A single turn carries every row of the set below to another of its rows. Some are shown first; where does it send the rows asked next?
mabe: [ 0.24  0.28 -0.05 -0.06  4.76  0.80 -3.38  1.07  0.54  1.01 -1.17  1.43
 -3.95 -2.32 -0.89 -3.01 -2.61 -1.96 -0.60 -1.94]
Ros: [ 0.02  1.32 -0.76 -2.72  5.58 -0.66 -2.57 -1.63  1.92 -1.49 -0.37  0.20
 -1.74  0.25 -1.91 -3.08  0.97  1.97  2.14 -0.64]
lagut: [ 2.23  3.75 -2.17 -0.84  0.75  1.04  2.21 -2.81  0.38  0.90 -0.17  0.91
  2.38 -0.16 -0.09 -3.38 -1.52 -2.18  1.39 -0.68]
susir: [ 1.76 -0.09  0.24 -0.35 -5.69 -0.76 -0.84 -1.86 -2.28  0.16 -2.30 -2.49
  0.55  0.12  0.84  0.98 -3.43 -2.03 -0.99  1.46]
zem: [ 0.68 -1.49  3.18 -3.58 -0.06 -4.15  1.96 -0.19 -0.14 -0.78  0.30 -1.82
  2.73  0.06  1.47  3.30  0.83  1.56 -2.71  0.49]
bupet: [ 1.32 -2.59  1.87 -0.09 -1.41  0.10  3.25 -1.24 -3.42 -0.57  1.04 -2.66
  2.50  2.67 -0.50  2.26  0.50  0.76 -1.19  0.27]
gafa: [-5.30 -1.13 -1.02  0.84  2.11  0.21 -1.14 -0.47  2.96 -1.96  0.25  3.12
 -0.46 -2.45 -2.34 -2.69  1.54  0.04 -1.01  1.32]
Vomol: [ 0.60 -3.19 -0.85  2.03 -3.23 -2.91 -2.99 -1.61  0.76  1.51  0.88  1.88
 -1.81  0.09 -2.21 -1.84 -2.33  3.19 -0.53  1.13]
pog: [ 0.89  2.83 -1.10 -0.06  2.61  3.13  2.86 -1.12  0.45  0.12  1.53  0.15
  2.45  0.02 -1.80  1.71 -1.46 -2.65  1.37 -1.34]
feza: [ 1.58  1.09  3.21 -1.83 -2.00 -1.68 -0.53  1.32 -0.71 -0.12 -1.22 -4.32
 -2.65  1.92  0.29  3.92 -0.43  0.98 -0.55 -0.39]
nasu: [-3.02 -3.66  2.33  0.67  2.57 -1.17 -3.80  0.95 -0.31 -1.60 -3.08  0.59
 -0.96 -2.76 -1.07  1.12  0.35  1.08 -3.43  2.88]
niku: [-3.58  0.14 -2.09  0.44  1.18 -1.36 -0.38 -0.82  4.38 -0.78  1.12  2.89
 -0.63 -1.43 -2.56 -3.02  3.22  0.32 -0.14  1.16]
Zerek: [-2.61  3.02 -0.94 -2.17 -1.14  1.08  1.65 -1.30  1.30 -1.96 -2.03 -1.31
  1.79 -1.34  0.52 -0.16  2.07 -4.95 -0.55  1.44]
kot: [ 2.22 -0.41 -2.06 -2.86  0.86 -0.43  2.90  1.00  0.95  1.64  2.71 -0.14
  2.02  0.52  1.41 -0.17 -3.52 -2.46  0.30 -2.53]
Runif: [-1.03  2.57 -0.64  3.01  4.38  1.57 -4.08  2.14  1.87 -0.34  0.32  1.88
 -0.26 -1.18 -1.48 -1.63 -1.02 -0.54  0.77  2.87]
per: [ 1.90  1.27 -0.98 -3.71  3.31 -1.31  2.85 -0.05  1.66  0.97  2.46  0.25
  0.86  0.93  0.94 -1.00 -1.68 -1.97  0.00 -3.40]
gek: [ 0.82 -3.99  1.60 -1.89 -0.73 -3.87  1.75  0.53  0.67 -0.92  1.09 -0.53
  3.32  0.19  0.33  3.37 -0.06  2.63 -2.78  1.28]
tuzis: [ 2.91 -1.27 -0.75 -0.84 -4.90 -1.06 -0.38 -0.54 -1.50  0.94  0.33 -1.81
  2.18  0.73  1.75  1.94 -3.24 -2.63 -1.21  0.75]
Dulo: [-0.63 -3.07  2.17  2.80  0.34 -1.52 -3.79  1.83 -2.08 -0.97 -0.12 -0.99
 -0.24  1.39  0.15 -1.08  0.88  2.97 -2.00  4.32]
ledas: [ 0.40 -3.89 -0.57  1.43 -2.79 -3.00 -2.54 -0.89  0.91 -0.14  1.99  2.28
 -0.23 -0.53 -2.76  0.11 -1.79  3.41 -2.69  2.05]
tum: [-0.74 -2.46  4.39  0.11  1.53 -2.20 -4.17  0.98 -1.02 -0.81 -3.33 -0.62
 -2.20 -2.89 -0.44  1.34 -0.30  1.80 -3.18  1.87]
Zoru: [-1.59 -0.47  2.51  3.02 -2.58 -2.64 -1.71  0.58 -0.58  0.48 -1.77 -0.22
 -1.74 -0.60 -1.62  0.30  2.25  2.69 -4.03  3.36]
ven: [-1.61  0.10 -1.19 -0.27  4.38  2.31 -2.48  1.46  0.03  1.13 -1.33  0.84
 -2.26 -2.38 -0.06 -2.33 -3.15 -4.01 -0.31 -0.50]
Kam: [-2.72  1.52 -1.22 -1.46 -0.09  2.23  1.04 -0.45  0.35 -0.71 -1.59 -0.79
  1.96 -1.35  1.69 -0.95  0.31 -6.14  0.41 -0.12]
nited: [-0.92  3.00 -1.21  3.62  1.55  1.46 -2.56 -0.45  1.54 -0.38 -2.23  0.78
 -2.72 -2.92 -0.46 -4.33 -0.20 -0.37 -1.63  1.54]
tiga: [ 2.20 -1.02  1.17  0.90  1.44 -1.40 -3.82 -0.59  1.73 -1.53 -1.12 -2.62
 -4.39  0.18 -0.76 -0.26 -1.11  4.82 -0.90 -0.37]
dibam: [-0.54  3.63  1.56 -5.37  2.31 -0.88  0.81  0.34 -0.39 -0.13 -0.64 -1.67
  0.17  1.85 -0.76  1.23  1.67 -1.61  2.63 -0.68]
rur: [ 1.37  0.65  1.49 -1.55 -3.57 -2.90  3.16 -1.81 -1.72  1.74  0.14 -0.01
  3.32  2.32 -0.93  1.12  1.29  0.86 -0.95  1.24]

Ros moves to dibam
per moves to zem
Now find these:
nited moves to lagut
susir moves to Vomol
ledas moves to gafa
kot moves to gek
bupet moves to Dulo

